128 stands for zero in the data rows.
Two rows play each game, the first against the second. How much does the first row win by? 15 is about a draw, 30 a big win and 0 a big loss. Wins can go round in a circle: one row can beat a second, the second a third and the third the first. Each row has two weighted sums of its numbers, A and B, taken from their middle values. A row wins by its A times the other's B, less its B times the other's A.
149/105/123/100/120/125/135/99/130/127/135/142/107/102/124/124/157/102/103/144
149/102/116/103/142/114/139/98/123/129/136/131/113/103/147/121/150/107/102/142 ~ 27
81/175/140/157/133/114/91/118/115/120/116/120/144/165/135/120/91/176/164/153
121/130/134/164/121/155/147/154/151/147/121/127/134/143/142/151/100/129/137/109 ~ 21
124/133/140/161/124/150/146/160/156/152/120/121/140/141/139/146/101/135/135/115
132/129/149/137/129/142/149/148/136/157/140/124/132/145/152/158/113/114/122/125 ~ 20
65/179/144/167/109/130/74/141/132/122/100/129/133/160/113/131/91/187/178/144
137/131/142/154/151/134/157/141/135/153/135/112/146/145/169/141/106/113/119/120 ~ 8
147/101/126/103/119/124/132/103/129/124/138/145/114/105/123/125/157/104/100/150
143/101/120/102/114/124/136/101/131/122/139/143/114/100/128/124/157/107/103/148 ~ 11
136/108/110/119/120/131/120/120/142/124/120/145/114/104/120/121/145/119/116/132
152/108/116/100/142/116/137/92/120/130/131/127/121/108/145/123/158/107/102/143 ~ 21
140/146/153/96/159/112/154/160/75/99/159/103/148/151/93/123/124/118/140/80
85/189/152/94/135/94/91/140/52/73/142/112/138/173/64/92/107/175/182/107 ~ 11
134/109/109/123/118/130/121/119/138/126/113/145/117/100/127/129/150/117/113/136
98/146/111/111/120/97/68/79/106/95/111/133/110/126/118/92/139/159/142/172 ~ 22
151/111/118/105/143/118/137/100/121/125/133/133/117/105/147/122/154/107/104/144
150/109/114/100/139/112/136/101/121/131/134/133/116/105/143/128/157/104/102/145 ~ 20
149/108/116/106/145/117/130/91/125/129/124/126/119/105/146/119/155/105/105/150
136/106/109/117/119/132/124/118/140/131/120/141/114/99/121/124/150/120/111/132 ~ 12
132/133/145/147/129/140/152/141/141/154/143/121/135/142/144/163/113/116/127/118
137/133/139/149/149/133/156/145/137/154/134/111/149/142/164/149/108/119/125/124 ~ 5
147/102/120/99/120/122/131/100/130/128/139/140/105/105/120/124/156/105/100/146
65/172/137/167/106/132/80/144/131/119/100/133/136/163/115/126/90/188/175/141 ~ 8
155/110/111/100/143/112/137/100/126/127/127/133/122/104/146/123/155/108/104/140
150/108/117/107/148/114/136/99/120/133/129/135/117/98/143/117/151/104/103/144 ~ 11
147/102/124/103/123/125/127/101/130/129/145/139/107/102/123/128/160/99/103/144
155/106/119/109/136/119/135/98/121/129/126/128/115/102/145/119/149/106/98/147 ~ 18
135/131/137/148/150/144/152/136/134/157/136/113/141/144/168/146/110/118/127/116
138/108/117/117/116/131/128/113/143/123/118/137/111/100/120/128/149/123/112/134 ~ 19
149/105/123/101/118/120/132/108/133/126/135/147/106/107/122/129/160/103/100/146
134/126/152/144/123/136/153/151/140/157/150/129/137/147/145/148/114/114/129/122 ~ 6
140/108/112/120/115/132/123/117/140/125/121/142/121/101/118/120/154/114/116/139
132/147/146/114/155/125/144/179/86/105/140/103/147/151/96/109/111/136/157/64 ~ 15
123/131/140/169/127/149/147/163/152/156/116/131/133/140/144/148/107/133/137/115
124/131/135/159/125/153/144/160/150/147/122/122/139/138/138/144/107/131/129/108 ~ 15
91/183/163/99/140/91/82/133/51/76/138/110/138/176/69/87/107/174/183/106
149/109/125/105/117/123/131/104/128/120/144/143/112/104/120/125/157/105/105/142 ~ 17
135/126/144/138/130/148/152/145/144/148/146/127/137/143/144/158/112/122/123/124
68/169/136/169/106/134/82/138/133/123/100/136/137/161/116/121/92/181/181/140 ~ 7
120/133/136/163/123/152/143/162/153/146/124/126/148/141/135/155/105/133/133/111
133/133/137/151/150/134/154/140/137/154/133/118/151/145/170/145/104/117/125/122 ~ 9
134/126/155/153/123/139/148/149/138/153/147/121/142/142/143/154/115/114/121/122
135/107/109/120/117/136/127/118/138/124/124/140/112/105/126/126/151/116/113/132 ~ 22
136/123/148/145/130/142/157/149/140/158/143/124/137/140/146/149/118/118/121/122
135/107/110/128/120/132/125/118/137/126/122/144/107/104/129/119/145/117/114/135 ~ 21
133/128/143/143/128/144/148/143/143/149/137/120/139/143/145/152/108/116/122/125
83/179/156/99/140/94/90/136/54/75/139/110/139/175/71/94/109/171/186/101 ~ 7
137/108/109/120/112/132/126/114/140/122/122/147/114/101/127/126/154/119/112/134
152/104/118/104/143/115/138/94/128/125/135/131/120/102/144/121/154/106/107/147 ~ 16
132/106/105/123/115/138/122/120/139/125/115/140/108/104/117/120/150/122/106/134
138/134/133/142/150/133/159/148/136/155/135/109/144/144/165/151/110/122/121/122 ~ 27
131/130/146/148/123/135/155/143/138/152/149/122/133/140/141/156/111/121/126/121
153/110/111/107/137/115/134/94/124/127/131/129/120/107/145/122/150/105/105/152 ~ 7
122/131/140/163/126/156/148/165/157/152/126/122/140/142/141/151/107/133/132/110
149/104/121/99/117/122/134/102/130/126/139/141/112/101/120/130/149/100/100/149 ~ 28
127/130/138/167/128/151/144/157/150/151/124/125/138/142/139/145/107/132/133/107
135/132/146/146/150/135/154/146/133/157/136/116/145/142/167/147/107/122/127/114 ~ 11
148/107/118/104/119/121/138/103/126/122/140/143/109/102/123/128/157/103/101/143
150/105/121/101/119/122/132/105/127/130/144/148/117/104/122/128/159/103/105/151 ~ 18
138/105/103/122/115/132/126/119/138/125/120/134/113/103/119/122/146/118/114/138
145/101/122/102/112/112/131/101/130/125/138/143/112/103/126/124/159/104/100/146 ~ 14
149/105/123/101/120/132/135/100/122/126/136/140/104/106/119/130/157/106/100/150
138/107/103/125/116/135/122/116/138/124/118/138/117/103/122/118/149/117/112/135 ~ 23
150/108/130/106/122/119/135/97/128/124/143/138/112/105/119/126/159/102/98/146
139/134/139/143/147/133/160/140/132/157/134/116/145/146/168/143/110/122/122/119 ~ 15
151/108/120/105/149/118/134/99/125/125/132/129/113/103/150/120/153/109/104/140
133/151/139/112/161/121/149/178/88/100/136/109/147/147/83/107/114/137/154/63 ~ 18
120/133/140/158/127/148/141/159/154/156/128/128/133/140/146/144/105/130/138/114
123/133/135/164/123/152/144/163/153/154/123/118/141/144/139/147/100/130/132/104 ~ 15
137/110/112/121/116/124/130/115/143/125/118/138/109/100/123/126/146/118/116/142
134/130/146/152/152/129/154/143/134/159/136/117/144/145/165/146/108/121/125/122 ~ 14
138/107/109/114/111/130/121/120/140/124/119/137/115/106/122/123/154/116/113/138
142/139/142/147/149/130/156/144/135/155/139/119/139/141/162/142/106/116/124/123 ~ 18
119/127/138/162/128/151/147/159/156/151/129/119/138/147/134/148/99/130/137/101
132/105/109/121/116/130/127/119/140/130/120/133/117/102/118/118/149/119/116/140 ~ 13
139/109/107/119/118/128/125/114/137/122/120/137/113/106/119/127/150/115/113/139
151/109/115/104/147/117/135/97/127/127/134/129/114/101/142/117/151/107/109/145 ~ 19
67/169/137/169/96/131/74/140/138/120/101/135/137/165/114/123/92/184/177/138
149/106/116/105/136/113/135/94/123/127/132/125/121/104/147/124/150/109/102/142 ~ 5
140/131/142/145/155/134/153/141/136/152/132/105/146/145/164/151/111/125/121/116
76/188/144/121/131/102/77/152/63/73/117/115/142/173/61/84/101/187/197/91 ~ 12
141/106/111/120/117/137/124/123/141/128/124/136/114/104/118/121/148/114/116/143
128/131/133/157/131/144/144/163/151/157/125/120/138/145/142/147/104/131/136/107 ~ 18
137/132/133/143/152/135/157/141/133/157/131/106/141/144/156/145/110/119/121/118
122/130/134/162/126/146/142/159/147/147/120/127/145/141/142/150/102/130/131/109 ~ 16
124/137/132/153/125/148/142/155/147/153/124/120/143/142/137/150/102/132/135/106
93/190/148/102/164/88/93/135/51/74/133/100/155/179/94/81/98/178/184/107 ~ 13
128/132/137/163/129/150/141/158/150/152/120/119/142/144/139/148/102/131/133/109
68/169/135/168/103/130/75/143/135/111/102/133/142/163/117/124/92/185/178/139 ~ 12
147/102/115/110/138/115/137/103/126/124/132/127/122/101/145/122/157/107/105/148
121/138/139/163/126/152/142/164/154/151/125/124/141/139/140/148/105/133/131/108 ~ 20
67/170/139/169/100/129/75/139/132/120/103/126/136/156/113/119/88/189/178/141
150/99/121/105/119/129/130/99/126/138/141/144/112/105/125/127/154/100/101/147 ~ 22
67/171/143/165/109/135/79/137/131/120/101/135/135/164/110/120/90/183/175/140
121/131/133/158/117/148/141/158/149/150/124/125/130/143/144/150/106/132/134/108 ~ 12
79/187/144/118/138/102/79/155/67/73/117/109/143/174/65/83/99/191/193/100
127/135/134/163/127/146/145/162/150/149/124/127/141/143/138/150/100/134/132/112 ~ 12
137/110/108/120/114/133/123/116/139/120/116/142/113/101/125/122/149/116/113/143
145/103/121/101/122/123/126/99/127/123/140/142/108/102/125/129/164/102/103/149 ~ 11
134/131/142/150/146/141/158/140/138/158/138/115/143/146/165/154/106/123/123/126
139/109/115/120/115/138/123/120/137/132/118/143/116/102/121/115/150/118/113/132 ~ 15
148/105/117/109/144/115/132/96/125/135/133/128/124/108/144/127/155/107/103/141
135/133/137/146/147/136/155/144/132/153/132/115/145/142/172/150/111/119/123/119 ~ 15
88/142/122/108/93/107/70/80/113/82/124/149/109/126/101/97/141/157/146/180
140/108/113/118/113/129/125/114/144/124/123/135/112/101/121/120/151/120/112/140 ~ 15
84/183/153/100/139/97/84/131/48/72/138/112/142/177/69/84/110/172/179/103
139/111/108/124/115/127/122/119/142/126/123/142/115/103/115/121/147/114/117/138 ~ 12
138/106/106/122/122/136/121/114/140/122/112/143/117/104/118/127/151/119/117/135
90/145/122/104/93/108/67/79/108/101/121/143/107/124/103/101/142/160/146/177 ~ 12
138/108/108/120/119/131/125/117/144/121/120/141/115/101/126/129/145/119/111/125
127/132/133/167/122/151/146/158/147/154/122/121/143/141/142/146/105/131/137/107 ~ 14
135/128/142/138/126/144/154/142/138/153/147/123/142/140/147/155/112/116/125/123
137/131/143/144/151/134/163/142/133/157/132/111/143/143/170/148/105/122/123/118 ~ 13
124/134/134/167/128/149/147/157/151/146/119/125/141/141/137/153/99/133/135/113
148/104/119/105/122/128/133/97/126/131/141/141/110/101/125/128/156/103/102/146 ~ 20
136/108/113/123/111/133/127/119/140/125/117/141/113/102/117/126/148/120/115/132
145/108/113/125/111/135/120/115/138/122/117/137/112/102/119/118/149/119/115/131 ~ 15
139/111/113/115/113/135/125/118/139/123/125/141/117/101/120/113/150/119/111/133
147/107/124/101/127/128/131/101/129/130/141/139/110/105/134/125/157/100/103/145 ~ 15
93/146/123/109/94/101/70/82/110/99/122/154/104/121/96/101/146/153/147/181
155/109/123/103/147/113/132/94/123/125/131/126/118/106/147/119/153/104/109/140 ~ 15
141/106/106/122/115/133/124/117/140/112/111/139/115/100/116/127/148/119/116/134
69/175/135/171/99/126/79/136/135/120/113/127/141/159/112/122/91/184/172/144 ~ 3
126/132/133/160/134/148/148/163/153/147/128/116/139/144/147/145/101/133/135/111
138/105/110/121/115/130/116/115/137/122/113/144/115/103/123/119/151/121/111/133 ~ 15
133/154/144/109/155/125/144/176/82/101/137/106/153/151/94/110/113/136/153/64
133/135/140/151/153/137/155/141/138/151/130/109/143/141/163/148/109/121/124/123 ~ 20
133/122/149/147/127/142/154/142/141/152/146/126/137/141/144/158/113/118/123/121
144/105/108/116/118/132/122/121/138/120/119/142/112/102/122/122/148/115/114/135 ~ 27
66/170/139/167/113/137/76/141/134/117/96/132/136/159/114/124/89/186/177/148
76/187/142/119/138/107/81/155/62/73/119/111/141/171/67/82/101/188/195/101 ~ 14
150/102/121/98/118/119/135/101/126/122/142/142/113/104/125/133/158/104/104/143
139/111/107/125/113/134/119/120/141/122/117/137/114/103/121/122/150/120/111/138 ~ 16
133/131/145/149/131/136/153/151/140/149/145/124/130/140/143/159/114/118/127/122
67/171/137/167/97/137/82/131/132/118/107/132/134/164/115/122/88/185/179/145 ~ 17
131/150/140/110/152/121/143/176/84/102/140/104/152/155/90/111/114/132/153/67
147/103/112/103/145/120/132/93/124/127/131/127/115/103/140/119/160/106/104/145 ~ 15
124/132/131/161/117/151/143/165/151/149/123/126/145/143/146/148/102/134/141/109
134/129/144/146/122/141/152/148/140/149/153/127/140/144/142/158/114/116/125/116 ~ 16
78/172/148/151/106/117/92/120/116/126/126/128/136/161/122/125/102/175/161/156
139/130/145/144/151/139/158/142/139/161/136/114/143/144/170/151/110/119/126/117 ~ 9
132/132/146/139/130/146/152/143/139/159/147/126/129/144/140/151/113/118/124/118
155/107/113/107/136/126/137/95/127/130/131/132/115/103/138/117/154/107/102/143 ~ 19
138/106/105/124/111/127/125/119/138/120/121/133/110/99/122/118/146/114/118/137
137/113/106/119/116/133/123/121/139/121/121/136/116/103/120/117/150/120/113/134 ~ 14
134/147/139/114/161/122/141/180/86/102/137/101/155/152/88/111/112/134/154/58
84/173/142/152/131/111/92/121/120/129/115/115/140/165/142/121/94/176/165/154 ~ 26
150/105/126/99/115/122/135/98/129/123/139/137/109/103/127/129/159/105/102/147
124/134/137/157/130/147/146/163/153/151/116/123/139/142/133/148/105/131/135/108 ~ 14
143/130/139/145/157/133/151/144/137/153/136/114/146/139/170/152/106/118/124/120
159/122/127/52/149/94/130/120/63/72/157/126/115/115/75/86/171/105/119/103 ~ 3
123/135/143/159/128/151/143/161/154/147/125/122/141/143/141/145/100/133/133/103
142/110/105/115/113/126/125/114/137/130/118/135/115/104/120/120/147/117/115/136 ~ 17
151/108/111/108/150/116/136/95/125/125/131/126/118/106/144/122/157/109/100/146
139/103/109/121/114/125/123/115/141/122/123/136/114/105/123/126/148/117/114/138 ~ 18
136/108/110/124/111/134/127/123/139/124/117/138/116/105/121/120/150/118/112/135
135/107/103/122/115/130/122/121/141/126/117/148/120/99/118/126/152/115/114/135 ~ 20
134/148/141/108/156/125/146/174/84/101/143/105/146/151/88/110/112/133/157/65
135/127/147/141/124/135/150/147/137/153/144/125/134/142/149/155/112/118/123/122 ~ 16
138/150/140/114/157/128/141/176/80/99/140/100/146/149/89/111/115/137/156/58
68/170/134/179/101/130/82/139/130/119/102/133/136/161/116/119/91/183/179/141 ~ 25
83/149/110/122/97/112/62/98/123/89/97/149/107/125/96/98/136/171/157/169
150/101/127/101/121/124/130/102/130/127/138/141/105/103/124/134/160/103/103/146 ~ 13
150/111/119/101/141/117/139/91/125/133/132/124/120/107/145/123/157/104/102/147
136/111/108/114/114/132/126/118/141/123/110/148/111/103/122/130/150/117/113/132 ~ 13
124/132/129/164/124/151/146/156/149/152/122/123/142/144/140/151/105/130/138/112
123/135/130/163/121/148/139/157/150/151/129/124/144/143/148/154/105/131/131/113 ~ 13
137/107/105/123/114/129/124/112/141/120/112/142/114/101/124/130/155/114/113/133
70/171/135/171/102/125/76/142/132/118/104/127/143/161/110/131/90/184/176/140 ~ 8
156/110/116/100/139/116/140/95/127/125/128/129/117/105/142/121/158/106/102/143
123/129/130/158/123/149/140/159/154/154/125/121/141/140/146/152/108/132/138/110 ~ 17
82/174/146/150/131/117/90/118/116/123/112/119/143/163/135/122/96/175/169/151
86/173/148/152/129/115/93/119/118/121/108/123/143/164/136/118/93/176/165/151 ~ 18
146/102/112/104/121/123/131/99/133/130/138/139/105/108/123/134/159/102/102/151
134/129/147/143/124/145/153/146/142/151/147/124/142/139/134/154/110/119/122/124 ~ 11
135/109/111/118/116/135/123/113/137/128/118/144/114/106/115/121/150/116/113/133
137/134/143/147/150/137/155/144/134/152/137/115/149/143/159/146/108/122/121/121 ~ 17
156/105/117/106/147/121/138/98/125/125/130/127/117/101/148/121/154/108/105/144
120/130/132/160/128/153/145/160/151/145/123/122/137/139/139/150/104/132/136/110 ~ 15
139/133/142/144/149/135/157/141/135/154/131/110/145/142/166/148/109/120/123/116
94/144/119/100/101/109/65/81/111/97/123/155/107/123/96/106/143/157/143/180 ~ 13
139/109/110/124/118/139/122/116/144/121/120/142/108/101/123/123/149/115/115/128
143/145/156/96/158/116/150/162/70/104/166/101/141/155/93/123/120/122/140/78 ~ 18
64/170/146/168/108/130/82/141/129/121/101/130/142/161/113/125/90/185/178/137
135/106/101/123/120/128/125/115/141/123/125/141/112/103/120/120/146/117/111/132 ~ 11
121/131/136/164/123/151/150/161/153/154/122/124/142/142/145/145/105/130/133/109
149/110/116/106/143/110/138/100/125/122/125/122/118/103/143/121/154/107/102/143 ~ 10
134/131/147/142/124/141/155/147/139/157/147/125/134/143/143/153/111/119/122/120
152/110/112/100/147/113/137/95/131/127/126/130/113/105/154/119/159/105/104/139 ~ 17
139/109/108/117/118/132/122/122/143/124/119/137/118/103/117/123/146/118/112/139
152/124/111/72/145/105/127/134/75/69/133/120/122/115/72/85/159/118/130/82 ~ 23
126/133/137/160/127/150/144/161/155/152/123/125/146/143/144/146/108/130/133/108
138/129/144/149/128/134/151/147/139/153/144/123/135/141/140/160/109/119/120/120 ~ 15
124/137/141/162/124/156/145/159/151/145/118/119/137/139/146/144/102/133/135/104
78/165/144/148/102/119/84/124/125/120/126/130/133/159/117/133/96/168/165/157 ~ 6
71/172/135/173/101/130/77/138/129/124/101/132/139/163/119/113/91/183/179/149
148/104/113/108/144/108/134/103/120/127/133/137/121/103/149/125/151/103/104/145 ~ 7
136/130/144/143/129/143/155/144/145/156/145/121/138/143/145/153/113/118/129/119
139/132/145/141/138/137/151/144/140/148/147/125/128/138/148/155/111/120/122/122 ~ 17
137/107/115/122/111/129/125/115/143/125/117/142/115/100/120/130/150/119/115/132
138/108/106/124/120/134/124/118/142/127/117/140/118/103/122/125/149/118/114/140 ~ 20
148/103/125/100/117/120/135/103/131/122/141/144/112/105/123/127/159/102/105/149
65/173/140/174/101/134/79/138/130/116/105/129/132/163/114/127/89/186/175/142 ~ 4
124/137/131/161/125/151/146/166/152/154/124/119/142/138/144/149/107/131/133/106
143/110/108/125/118/132/123/119/143/121/121/146/118/106/119/120/154/116/114/133 ~ 16
131/127/153/137/129/138/153/148/140/148/145/125/137/140/147/156/111/119/120/126
154/108/119/104/142/120/137/100/128/128/133/133/114/103/139/120/150/104/104/139 ~ 24
154/111/113/104/137/112/136/100/126/133/130/124/125/106/149/125/158/105/104/146
142/145/159/90/159/116/152/157/69/99/160/104/143/157/94/109/120/125/143/76 ~ 13
127/135/132/163/129/148/143/155/149/149/132/124/140/146/149/144/99/131/138/111
137/111/116/122/117/131/123/115/143/127/113/136/114/103/122/122/151/114/112/140 ~ 15
67/174/141/165/106/134/78/140/132/118/96/135/136/160/112/119/88/188/172/144
145/149/151/96/185/110/158/159/66/112/149/90/154/154/123/110/117/121/139/74 ~ 23
121/130/141/170/126/150/144/165/148/149/128/121/137/143/141/150/104/134/131/110
86/187/154/104/134/95/86/137/49/72/148/113/144/174/64/89/106/173/180/110 ~ 9
140/106/114/124/106/129/119/116/141/118/123/140/113/104/123/121/150/118/115/130
146/104/123/101/122/125/136/103/130/124/138/136/112/101/122/126/157/105/101/141 ~ 19
140/108/113/117/109/131/124/113/139/124/116/148/114/105/123/127/150/116/117/141
141/111/110/123/115/130/117/114/143/120/114/141/109/101/126/122/147/116/115/132 ~ 18
134/103/110/122/117/127/120/118/143/123/120/142/116/101/117/127/151/118/116/137
119/130/128/154/116/149/142/163/152/148/124/121/136/140/144/150/105/129/139/107 ~ 14
94/152/120/106/121/101/70/74/102/98/108/140/120/126/111/87/140/158/142/181
153/106/114/108/146/112/130/93/127/126/128/131/118/109/146/124/154/108/103/139 ~ 22
138/109/103/119/116/127/121/117/143/119/116/145/111/103/118/120/146/116/111/140
119/134/135/159/130/150/148/161/146/153/120/123/143/143/139/151/105/133/136/113 ~ 10
136/107/104/119/115/126/127/118/139/120/120/140/109/105/124/126/147/122/113/133
132/128/148/143/127/141/149/146/143/151/148/120/133/142/149/152/115/122/122/119 ~ 14
123/137/135/163/126/153/145/160/160/155/121/120/142/143/142/150/103/130/137/109
149/107/123/99/123/123/133/102/129/124/143/142/112/104/124/134/151/101/104/147 ~ 21
117/129/134/161/130/156/142/164/154/149/124/123/141/145/140/150/105/131/135/105
137/108/113/114/118/128/120/118/143/126/124/142/109/107/122/129/147/121/112/128 ~ 17
93/145/119/105/121/100/77/76/110/93/107/136/113/124/119/90/138/160/142/184
139/133/142/149/156/135/156/138/137/155/138/112/147/147/169/146/110/118/124/123 ~ 16
84/174/143/148/136/115/87/119/115/125/117/115/143/166/137/119/92/174/169/157
126/135/135/158/129/151/141/162/147/155/125/129/137/140/141/146/105/132/137/108 ~ 9
151/100/128/98/115/121/130/101/132/124/139/141/107/104/122/120/157/105/105/145
142/108/111/117/115/132/123/120/140/126/116/142/117/103/118/116/152/116/112/144 ~ 22
129/133/137/159/130/149/150/166/149/151/123/121/140/142/140/157/102/132/138/105
62/173/131/168/107/127/78/134/132/114/107/133/140/164/108/126/90/184/176/141 ~ 12
154/107/114/100/147/113/137/90/125/134/131/126/116/105/150/123/150/106/102/147
135/129/147/142/127/142/154/143/137/151/149/118/141/145/143/156/110/118/121/117 ~ 20
141/133/139/141/153/133/158/143/140/159/136/119/143/142/161/147/112/122/125/117
147/101/116/98/120/123/129/101/126/123/144/148/111/106/118/135/157/102/98/142 ~ 2
125/136/138/158/120/152/144/168/150/149/120/123/139/140/148/143/103/130/130/111
139/106/113/119/121/135/128/115/138/124/122/146/113/100/125/124/151/121/113/132 ~ 19
139/107/108/121/115/130/120/117/140/126/114/138/113/104/119/126/150/118/118/135
138/112/111/123/115/132/126/115/144/120/121/137/113/100/120/120/149/120/116/138 ~ 14
152/107/119/105/141/119/135/98/127/136/125/133/120/106/150/122/153/107/102/150
155/112/119/107/143/117/134/97/123/128/125/135/122/104/146/124/152/107/104/145 ~ 13
141/108/107/129/111/130/121/116/142/128/117/139/113/104/122/120/153/119/113/138
135/111/112/123/123/129/122/117/148/124/121/143/120/102/119/121/148/118/112/130 ~ 16
137/129/144/139/123/143/156/142/137/155/153/125/141/142/141/154/110/117/123/123
118/132/138/160/127/146/145/159/149/157/123/119/144/141/141/144/103/131/133/109 ~ 14
84/185/159/104/137/98/88/137/54/71/142/111/147/175/60/90/105/176/181/100
148/105/119/104/121/121/129/100/126/122/144/144/104/103/122/130/154/102/103/149 ~ 16
139/111/108/125/115/134/125/119/139/121/121/135/114/100/122/130/150/116/113/134
149/104/114/108/142/114/133/94/127/127/129/132/117/103/149/122/151/107/102/146 ~ 16
